One turn moves each row of this set onto another row. After a few examples, where does it send each row asked below?
kob: [ 14  -3  -3  -3  -1  -5  43  -4  10 -23   0  27  20  -4 -13 -20 -12  -6
   1]
tis: [ -1 -23  11 -20  11 -26   3 -18   0   1  14  -9  21  26  -4   8  -5  -7
  11]
vit: [  4 -27   0 -19 -12  -3  14  -4  12   5  12 -21   5  23   1  12   2   6
  12]
buli: [ 20  -4  -8 -29   2 -32  -3   2   8 -25  -7  12  22  -1  -5   8 -12 -16
 -36]
mal: [ 17  -7   2 -18   3 -10   6   0   8  -9   0  22  17   0 -11  10 -16   2
 -44]
Numup: [ 11  -3 -11 -17 -11  -6   2  -9   0 -30   9   3 -10 -13   0  -4 -38   1
  27]
selu: [ 28   3 -21 -25 -22  -3  20 -17  14 -25  -8  -9  15 -12  -5 -24  -3  11
  10]
vetik: [ 16  -5   2   6  -6 -25  28   0  12 -15   2  12  43  -5 -10  36 -19  -2
 -10]
Gesi: [ 31  -5  -8 -43  20 -20  26  -7   6 -22  23   2   5   2 -17  21   6  -2
   2]
Vul: [  7  14   8 -23 -23  -1  18  -8  20 -41  -9  10  10 -11 -15 -12   3   3
   7]
dod: [ 12  -8  -4  13   2 -25  21   4  17 -20  -3 -34  22   1 -14  18 -15  -4
  15]
vifu: [ 13  -3   2 -19 -13 -18  17  -5  11 -44   2 -17  -2 -21   4   1 -30  11
  20]
bok: [ -1 -18  12 -21 -16   2   0 -25  18 -14   3 -12  12   9   7  -5 -25   2
 -20]
Vimo: [  2   0  -7 -35 -22  -8  -1 -13   0 -22 -19  -2  30   6  10  22 -39   0
  -4]
kes: [  0 -17   8 -29 -17  18  11 -17  21 -13  13  -1  13  -2   9  -4 -24   5
 -11]
nozak: [ 24   4  -2   0  -5   2  12   8   8 -33   0  14  21  -6  -8  39 -22 -19
 -13]
Domeb: [ 27  -6 -23 -31   7 -11   3  12  14 -32  10   1  22 -19 -35  -4 -24  -4
   9]
boti: [ 23  -3  -3 -40   3 -13  18   2   7 -19   0 -36  22  -1 -13  36 -16  -5
  22]
vefo: [ 19 -10  -4  20   0 -23  24   4   5 -24   0 -19  12  -5  -5  22 -11 -15
  23]
gusif: [ 19 -17   9 -18   9   0   1  -1  19 -21  23  11  -1 -11 -17 -19 -24   4
   5]
lalo: [ 21  -4  -2 -52  -3 -12 -22  -4   5  -7  -1 -14  27   0 -16  10 -15   3
  22]
fizuk: [ 16 -24  -6 -20  11  -6 -14  21   9  -6  -6   3  33 -15  -1   9 -24 -21
   5]
diler: [ 13   8 -12 -24   3 -11  21  11  -1   2  -7  -3  29  29  -2  10   2  -5
  30]
sefe: [  5   5  11 -32  -8  -8  16 -16   3 -26  19 -27   1  18 -15  12  -2  12
  -7]
gufo: [  9  -2 -21 -19 -17 -22  -9  13   4 -11 -21  20  44  -1  -4   3  -5  -7
  -4]
Zutin: [ 19  -2  -3  16   6  -8   4  17   3 -10  -5  -5  13  -3  -2 -26 -14  -6
  10]
maf: [ 30   4  -8 -23  23   1  18   4  -5   0  -1 -20  35  19  -4  10  -7   0
  19]
vib: [ 17  -7  -6   3 -17 -22   7  -1  11  -7 -15   1  23   7  25  35  -8  -1
   5]
Mig: [ 24   4  -4 -24 -17 -20  13  -6   2 -23  -4  33  25   4 -19  17  19  -4
   8]
mif: [ 25  10 -16 -32 -11  -3  25 -15   3 -23   3  25  30   9 -14   9  14  -2
   3]

dod goes to Mig
vifu goes to diler
buli goes to Numup
And these:
Gesi goes to Vimo
lalo goes to fizuk
vit goes to vetik
nozak goes to selu
vefo goes to mif
sefe goes to vib
gusif goes to boti

One turn moves each row of this set onto another row. After a few examples, where does it send each row asked below?
Salef: [ -2  16   9  -4   0  -6 -11 -16   9   1 -10  -4 -13  19 -14  13  -8 -15
  -6   1  12  -8 -24   6 -31 -31   2   3   3 -18   6  -6]
Lun: [-36  -8  10  -1  -2  -4   2 -20  17  -3  17   0   3   3  22  15  -4  12
   5  19  -6  10  -1   9  -8 -12  -9  -2  -1  24  -7   9]
noz: [  0  23  22  -6  26   9 -11 -19  -4   7  -6 -20   6  12 -24  12  -6 -16
  -2  11  -2  -9  -7   7 -27 -25  -1   1  -2  -7   3  -3]
zepe: [-32  -4   4  -5 -14  -7   7  -7  33  -6  10   2  -1  -2  26  20  -7   6
   9   8   6   8   5   2   0 -14  -6  -4  -3  13 -14  16]
lota: [ 20  24   5  -8  -3  -7   2  -5  24  -8 -29  -5 -14  -3  -3   4  -7  -8
   7   6  13  -9 -13  -6 -29 -28   1  -3  -1 -20   3  11]
detin: [ 38  -1   4  -8 -15  -7  -4  -8  -6  -7 -19  -7   7  -6  14  14   3  22
 -11   9   8  -4  -6   0  39   1   3  11  -4   8  -1 -11]
vure: [-13  10 -12   5 -14  -5  -7  -8 -19  -9 -14  16 -22   7  -9 -29   0   4
  10  -4   6  -4  18  -3 -37 -15  -1  13  -3  -8  -1  -9]
Daz: [ -5  -1  -7  -9   4  -7  11  13  14  12 -24   0  -7  -3   3 -47  14  10
  -1  -6  19 -10  -8   9  33  10   0  -3   3  -9  -7  -1]
Buf: [-22  12   8 -10  -5   1  18  -3  32  -3   8  -2   0 -12  24  13  -7  -1
  17  11 -12  10   9  -4   5  -2 -10  -8  -4  17 -17  14]
nuno: [ 21  32  17 -10  23   7   3  -9  11  -1 -24 -22   5 -10 -13   4  -4  -9
  10  17  -2  -9   4  -5 -24 -22  -3  -6  -6  -8   2  12]
venu: [ -2  12 -10   2  -8  -1  -4  -1 -12 -13 -24   5  -8  -9  -4 -27   2  11
  17  -1  14  -7  38 -11 -32 -18   1   8  -7  -9  -5  10]
fuge: [-21  19  -2   1   0   8  -7  -6 -28   2  -3   8 -10  11 -22 -22  -1  -8
  10  -8  -4  -5  28  -3 -26  -8  -2  13  -4  -5  -8 -16]
zam: [-19 -12   4  -2  22  -1  -3  -4  -7  20 -12 -10   7   7  -6 -45  17  17
 -10   4  15 -11  -5  22  27   6   0   1   3   2   0  -6]
rolil: [ 34   4  10 -10  -6   1  -4  -8 -12  -2 -12 -12  15  -4   6  16   3  16
 -12   7   1  -4   0   1  44   5   1  11  -5  11  -5 -16]
miri: [ 32  -3   3  -5 -18  -9  -7 -12 -10  -5 -12  -1   0   3  12  13   3  19
 -16   8   4  -2 -16   3  34   1   2  14  -1  10   0 -22]
laf: [-27   7  13  -5   6   4  11 -15  17   1  15  -2   3  -8  20   8  -5   4
  13  24 -24  13   3   3  -2  -2 -12  -6  -3  28 -11   5]
det: [ -3   1   2  -7  22   0   9   5   1  15 -21  -9   4  -8  -1 -53  17  15
  -1   7   7  -9  -2  12  30  14  -2  -5   1   2  -3  -3]
nekad: [ 27   2   7  -8 -10  -1  -7 -12 -16   1  -6  -5   7   5   5  16   1  13
 -16   6  -2  -3 -11   5  41   4   1  14  -2  11  -3 -26]
vufin: [-19 -14  -4  -5   3  -9  -1   5   6  15 -14   0  -3  12  -2 -40  15  12
 -10  -9  27 -12 -10  17  30   3   2   2   4  -9  -4  -4]
nudo: [-11  21  -1  -2   6  11  -4  -1 -20  -2 -14  -3   2  -3 -19 -20   0  -2
  18  -7   5  -9  49  -9 -20 -11  -1   9  -8  -6 -11   3]

miri goes to detin
Buf goes to laf
nudo goes to fuge
And these:
lota goes to nuno
Daz goes to det

